Each row below has a hidden score, from 0 to 30, with 15 about the middle. What is it? The score is a weighted sum of the row's numbers plus the product of two more (or one squared), each taken from its middle value.
[-1.14 -0.23  1.26 -0.43  0.44 -0.55 -1.41  0.56  1.5   0.56  0.96  0.87
  0.27  0.15  1.76 -0.72] 16
[-0.54  0.48  0.64 -0.71  0.58 -0.81  0.98 -2.04  0.05  0.57 -0.39  0.17
  1.54 -0.48  1.78 -0.63] 17
[-0.39 -0.1   1.77 -0.37 -0.81 -1.52 -0.02 -0.92  1.08  0.37  0.02  0.74
  1.44  0.48  0.68 -1.13] 13
[ 0.47 -0.95 -0.97  0.73  1.03  0.25  0.76  0.5   0.41  0.84  0.68 -0.02
  1.63 -1.49 -0.82 -0.3 ] 9
[ 0.06 -0.31  1.76 -0.92  0.48 -0.76 -0.6  -1.73  2.36  0.8   0.36  0.66
  2.11  1.03  2.19  0.51] 13
[-1.91 -1.13  1.56  0.68  1.98 -1.28  0.28 -0.15  1.65  0.86  1.32  0.34
  1.06  1.77  1.33  0.46] 15
[ 0.22 -0.33  0.46  0.85 -0.57 -0.67  0.19  0.85 -0.7   1.36 -0.52  1.2
  0.52  0.82 -1.32  1.  ] 13
[-0.28  0.56 -0.02  0.09  0.33  0.48  0.38  0.08  0.14  0.11  0.    0.03
 -0.41 -0.03  0.43  1.16] 14
[ 1.13  0.65 -0.38 -0.44  0.04 -0.81 -0.53 -1.5   0.06 -0.35  0.99  0.56
 -0.25 -0.43 -1.72 -0.74] 28
[ 2.19  0.43 -0.09  0.77  0.83 -0.87  0.8   0.22  0.32  1.57 -0.36  1.37
  1.45 -0.21 -1.92  0.13] 23
[-0.27 -0.11 -0.27 -0.23 -1.51  0.99 -0.6   1.43 -0.67  0.56 -0.09  1.96
 -1.98  0.63 -0.41  0.17] 14
[ 0.04  1.21  2.04 -0.45 -1.19 -1.43 -0.1  -2.62  1.65  0.65 -0.17  0.94
  1.55  1.76  0.73  0.29] 16
[-1.01 -0.18  0.24  0.44 -0.49  0.12 -0.46 -0.17 -0.87  0.34  0.14  1.4
  0.38  0.87  0.02  0.86] 12
[ 0.95  0.   -1.69 -0.2  -0.02  0.32  2.15  1.54 -0.67 -1.3   1.04 -1.63
 -0.21 -1.58  0.01  0.96] 15
[-0.01  0.51 -1.89 -0.33  2.03  0.57  0.42  0.75 -1.49 -0.27  0.58 -2.05
 -0.88 -1.16 -1.16  0.18] 20
[ 0.07  1.1   0.9  -1.07 -0.61 -1.74 -0.65 -0.89  0.09  0.87 -0.11 -0.45
  0.17 -0.4  -0.17 -1.25] 18
[ 1.25 -0.96 -1.19  0.56 -0.04  0.68  0.16  1.84 -2.53 -1.61  0.64  0.1
  0.73 -0.22 -1.06  0.88] 9
[ 0.11 -0.43 -0.32 -0.41 -0.47  0.14  0.04 -0.86  0.66 -0.02  0.58  0.38
 -1.77 -0.67  0.73  0.39] 14
[ 0.59  0.77  0.78 -0.43  0.29 -1.26  0.19 -1.22  2.67  0.57 -1.29  0.64
  0.81 -1.14  1.26  0.06] 16
[-0.37 -0.25  0.11 -1.2   0.37 -0.85 -0.68  0.86  1.03  0.75 -0.74  1.05
 -0.79 -0.82  0.77 -0.83] 18
[ 1.4   0.86  0.82  1.26  0.17 -1.49 -1.09 -0.27 -0.78  0.66 -0.77  0.
  0.98  0.28 -1.39 -0.04] 13
[-0.37 -0.11 -1.5  -1.3   0.16  1.09  1.4   0.69 -0.12 -1.1  -0.05 -1.8
 -1.75 -1.97  0.75 -0.61] 19
[-0.07 -1.06 -2.09 -0.54  0.61  0.94  0.74  1.76 -1.31 -0.42  0.45 -1.1
 -1.15 -1.02 -0.98  1.22] 17
[-0.1  -0.03 -0.26  0.04  0.9  -0.57 -0.83 -0.25  0.39  0.42  0.36  0.1
  0.31 -0.33 -1.07 -0.12] 15
[-1.09 -0.57  0.27  0.38 -0.07 -0.04 -0.12  0.88 -1.14 -0.25 -0.02 -0.13
 -0.18 -0.23  1.21 -0.13] 14
[-0.04 -0.14  0.54  0.56  0.8  -0.01 -1.16  0.02  0.37 -0.26  0.34  0.71
  0.43  0.28  1.92 -0.93] 8
[-0.34 -0.13  1.04  0.86 -0.5  -0.68 -0.49  0.12  0.73 -0.35 -0.11  0.58
  0.1   0.81  0.23 -1.6 ] 9
[ 0.59  0.77 -0.96 -1.28 -0.19  0.7   0.49 -0.93 -0.25 -1.27 -0.73 -2.72
 -0.85  0.08  0.39  0.69] 20
[ 1.35  0.25 -1.51  0.35  1.33  0.3   0.81  0.88 -0.83 -0.41  0.19 -0.7
  0.43 -1.4  -1.98  0.64] 14
[-0.26  0.18  0.42 -1.05 -0.66 -0.83  0.52 -0.11  0.43  0.07  0.61 -0.2
 -0.33 -0.03  0.89 -0.81] 16
[-0.76  0.62  0.95  0.   -0.67  2.07  0.41  1.92  0.19  0.61 -1.08  0.97
 -1.42  0.78  0.4   1.41] 27
[ 0.9   0.   -2.29 -0.85 -0.02  1.11  1.4   0.6  -1.68 -1.41 -0.03 -1.57
 -0.06 -2.33  0.29 -0.32] 14
[ 0.82  1.17 -1.7  -0.3  -1.47  1.06  0.04  0.36 -1.54 -0.84  0.22 -2.05
 -1.88 -1.12  0.57 -0.68] 18
[-0.74 -0.65 -0.57  0.11  0.12  0.16  0.08 -0.65  0.37 -0.8   0.07 -0.08
  0.19  0.43 -0.57  0.57] 14
[-0.1  -0.34  0.08  0.69  0.58 -1.29  0.12 -0.97  0.07  1.16 -1.    0.56
  1.82  0.76 -1.31 -0.58] 23
[ 0.5   0.67  0.87  0.31  0.56 -0.97  0.23 -1.75  0.79  0.62 -0.39 -0.43
  0.4  -0.41  0.54 -0.77] 14
[-0.15 -0.38 -0.29  0.9  -1.43  1.83  0.    0.65 -1.4  -0.62 -0.7   0.5
 -0.54  0.7  -2.22  0.25] 13
[ 1.75 -0.7  -1.26  0.3   0.16  1.19 -0.06  1.01 -0.71 -1.34  0.94 -0.66
 -1.2  -1.69 -0.56 -0.27] 9
[-0.32  0.64  1.88 -0.33  0.59 -1.59 -0.22 -1.01 -0.03 -0.08 -0.02 -0.05
  1.08  0.43  0.77 -1.64] 15
[-1.15  0.55 -0.11 -0.58 -2.04  1.05  0.62 -0.41 -0.02 -0.5  -0.16  0.49
 -0.98  0.47  0.38 -0.36] 17
[ 0.73  0.26  0.4  -1.02 -0.23  0.54 -0.12  0.75 -0.56  0.17 -1.12 -1.09
  0.12  1.11  1.16 -0.75] 21
[-0.17 -0.75  0.57  0.55 -0.71 -0.83  0.78 -0.87  1.78  0.17  1.42  0.17
  1.2   0.61  0.6   0.25] 9
[ 1.07  0.21 -0.8  -0.73 -0.92  0.38  0.21 -0.36 -1.87 -1.17  0.05 -1.67
 -1.67 -1.6   0.06  0.24] 14
[ 1.51  0.7  -1.71 -0.94  0.07  1.64  1.48  0.63 -0.87 -1.07  0.76 -2.06
 -2.31 -2.91  1.44 -0.3 ] 17
[ 1.06 -0.35 -1.58  0.31  1.41  1.62  0.82  2.29 -1.03 -1.68 -0.77 -1.54
 -0.99 -0.97  0.39  0.07] 14
[ 1.39  0.35  0.2   0.64  0.12 -1.71  0.38 -0.12  1.08  0.56 -0.48  1.05
  1.    0.27 -1.43  0.37] 22
[-0.57  0.74  0.84 -1.02  1.27 -1.39 -0.08 -0.96  0.3   0.43  0.05 -0.97
  1.42  0.91  0.48 -1.14] 19
[ 0.34 -2.09  0.3   1.15  1.77 -0.92  0.37  1.3   0.33  2.08  0.69  0.34
  1.76  2.16 -1.26  0.9 ] 13
[-0.62 -0.49 -0.89 -1.13 -0.87  0.94 -0.58 -0.17  0.19 -0.48  0.56 -0.22
 -0.73 -0.27 -0.28  0.12] 17
[ 0.64 -0.44 -0.31  1.53  3.05 -0.75  0.23  0.33  0.35  1.7   1.16 -0.27
  0.79 -0.26 -1.11 -0.54] 12
[ 0.88 -0.14 -0.44 -0.07 -2.2   0.89  0.11  0.09 -0.39  0.16  0.63 -0.68
 -0.94 -0.04 -2.16 -0.05] 15
[-0.91 -1.44 -0.46 -0.35 -0.06  0.76 -0.35  0.37 -0.53 -1.35  0.91 -0.06
 -1.71 -1.08  2.23  0.36] 12
[-0.5   0.98  0.57 -0.56 -0.37  0.41  0.9   0.45  0.73  0.73 -1.95  0.98
 -0.1   0.66  0.03 -0.35] 17
[-1.27 -0.26  0.83  0.25  0.41  0.95 -0.42  0.51 -0.52  1.48 -0.63  1.53
 -1.59 -0.03 -0.46  0.98] 16
[-0.85 -0.09 -0.38  0.12  0.44  0.54  0.09  1.66  0.16  1.44 -1.41 -0.2
 -1.43 -0.3  -0.38  0.84] 17
[-1.72 -0.64  0.25  0.81 -0.67  1.06 -0.9   0.11 -0.62  0.2   1.65  0.61
 -0.83  0.85 -0.07  1.94] 21
[-0.95 -0.8  -0.68  1.16  0.9   0.24  0.89  0.79 -0.92  0.04  1.37 -0.33
  0.36 -1.49  0.01  1.73] 13
[ 0.54 -0.05 -1.98  0.96 -0.77  0.49 -1.51  0.22 -1.27 -2.09 -0.15 -0.22
 -0.99  0.3  -1.13  0.4 ] 9
[-0.11 -0.27  0.3  -0.05  0.77 -0.21  0.03 -0.49  0.5   0.67  0.73  0.82
  1.23 -0.13  0.91 -0.46] 12
[ 0.53 -1.44 -0.35 -0.64  1.47 -0.94  0.12  0.32  0.73 -0.42 -0.47 -0.06
  1.61 -1.16  0.14 -2.16] 18
[ 1.07  1.06 -1.17 -0.01 -0.55 -0.36 -0.6   0.33 -1.5   0.02  0.49 -0.02
 -0.6  -0.69 -0.44 -0.23] 12
[ 1.59  0.34 -1.79  0.15  0.12  1.28  0.07  0.   -0.27 -1.87 -0.36 -1.86
 -1.48 -1.73  0.59 -0.91] 9
[ 1.4   0.41 -0.75  0.18 -0.34  1.02  1.12 -0.41 -0.26 -1.75  0.3  -1.01
 -0.4  -0.88 -0.17  0.12] 10
[ 0.72  0.22 -0.18 -0.21 -0.61  0.03 -0.23 -0.34 -0.27 -0.45 -0.14 -0.31
 -0.47  0.01  0.59 -0.54] 12
[ 0.74  0.28 -0.23  1.19 -1.05  0.6  -1.22 -0.38 -0.95 -0.64  1.82  0.56
  0.28  0.37 -1.55  1.62] 9
[ 0.55  0.91 -0.16  0.74  1.18 -1.66 -0.14 -1.8   1.85  0.44 -0.09 -0.28
  0.51 -0.74  1.14 -0.77] 14
[ 0.46 -0.88  1.92  0.22  0.12 -1.1  -0.05 -0.51  2.14  0.58 -0.08  0.51
  1.1  -0.06  1.71 -1.34] 8
[ 0.8  -0.55  0.32 -0.01  0.37 -1.8   0.05 -1.21  1.87  0.43  0.32 -0.46
  1.37  0.69 -0.17 -1.2 ] 16
[ 0.58 -0.87  0.31 -0.34  0.42 -0.31 -0.86 -0.66  0.14 -0.35 -0.17 -0.21
  0.2   0.12 -2.11  0.12] 21
[ 0.1  -0.32 -0.44 -1.52  1.07  0.27  0.19  0.38  0.25 -1.47  1.13 -1.4
 -1.19 -0.83  1.29 -1.  ] 18
[-1.13  0.32  1.23  0.01 -1.64  0.32 -1.39 -0.08 -0.02  0.31 -2.27  1.49
 -1.37  0.49  1.19  0.38] 12
[-0.2   0.7   2.09  1.24 -0.99 -0.02 -0.47 -0.6  -0.43  2.2  -1.69  2.71
  1.21  0.87 -0.74  1.73] 13
[ 0.67  0.91  0.41  1.05 -0.3  -1.12  0.96 -0.22 -0.08  1.23 -0.43 -0.46
  0.23  0.87 -1.5  -0.51] 14
[ 0.74  0.91 -1.79  0.66  1.65  0.56  0.18  1.25 -0.94 -0.5   0.39 -1.09
  1.28  0.33 -1.53 -0.52] 15
[-0.17 -0.07  1.02  1.25 -0.37  0.72 -0.7  -0.52 -0.34  1.03 -0.93  0.62
 -0.82  1.16 -1.43  0.41] 13
[-0.15  0.11 -0.95  0.51  1.15  0.97  0.28  0.69 -0.01 -0.79  0.65 -0.78
 -1.17 -1.63  0.02 -0.39] 13
[-0.37 -0.23  0.25 -0.84  0.32 -1.36 -0.75  0.2  -0.34  0.1   0.37 -1.
  1.04  0.19 -0.19  0.42] 17
[-0.67  0.81  0.   -0.13  0.16 -1.96  0.25 -0.95  0.    0.69 -0.62 -0.28
  0.46  1.11 -0.02 -0.89] 20
[-1.6  -0.57  1.4   0.   -0.69  0.43 -1.07  0.66 -0.24  0.78 -1.59  1.95
 -0.38  0.44  1.46  0.03] 12
[ 0.16 -0.36 -0.39  0.66 -0.01 -0.1  -0.05 -1.37  0.15  0.48  0.63 -0.03
  1.06  0.79 -0.58  1.09] 12
[-1.52  0.39  0.45  0.69 -0.15  1.67  0.04  1.61  0.02  0.88 -0.05  1.39
 -0.15  0.74  1.93  0.73] 28
[ 0.48 -0.04 -0.33 -0.79 -1.32  0.56 -0.18  0.45 -1.32 -0.2  -1.04  0.07
 -1.16 -0.17 -0.36 -0.29] 16
[ 0.06  0.11  1.19 -1.87  0.91 -1.89 -0.17 -0.46  1.76  1.25 -1.01 -0.65
  0.57 -0.18  1.04  0.37] 20
[-1.02  0.69  1.48 -0.14 -1.37  0.67 -0.79 -0.41  0.72  0.56 -0.33  1.64
 -0.32  0.52  0.38  0.76] 14
[ 0.11 -0.39 -0.65  0.65  1.2  -0.88 -0.55  0.04  0.79  0.17  0.57  0.43
  0.88 -0.06 -1.01 -0.62] 14
[-2.08 -0.94 -2.18  0.12  1.27  1.22  0.65  2.77  0.   -0.86  0.91 -0.69
 -1.1  -1.06 -0.32  1.56] 27
[ 0.41  0.05  0.6  -1.27  0.5   0.82 -0.37 -0.29  0.34 -0.29 -0.2  -1.06
  0.67  0.38  1.39  0.36] 22
[-0.61  0.23  0.64  1.11  0.09 -0.45  0.19  0.84  0.42  1.21  0.95  1.18
 -0.02  0.92 -1.51  1.09] 13
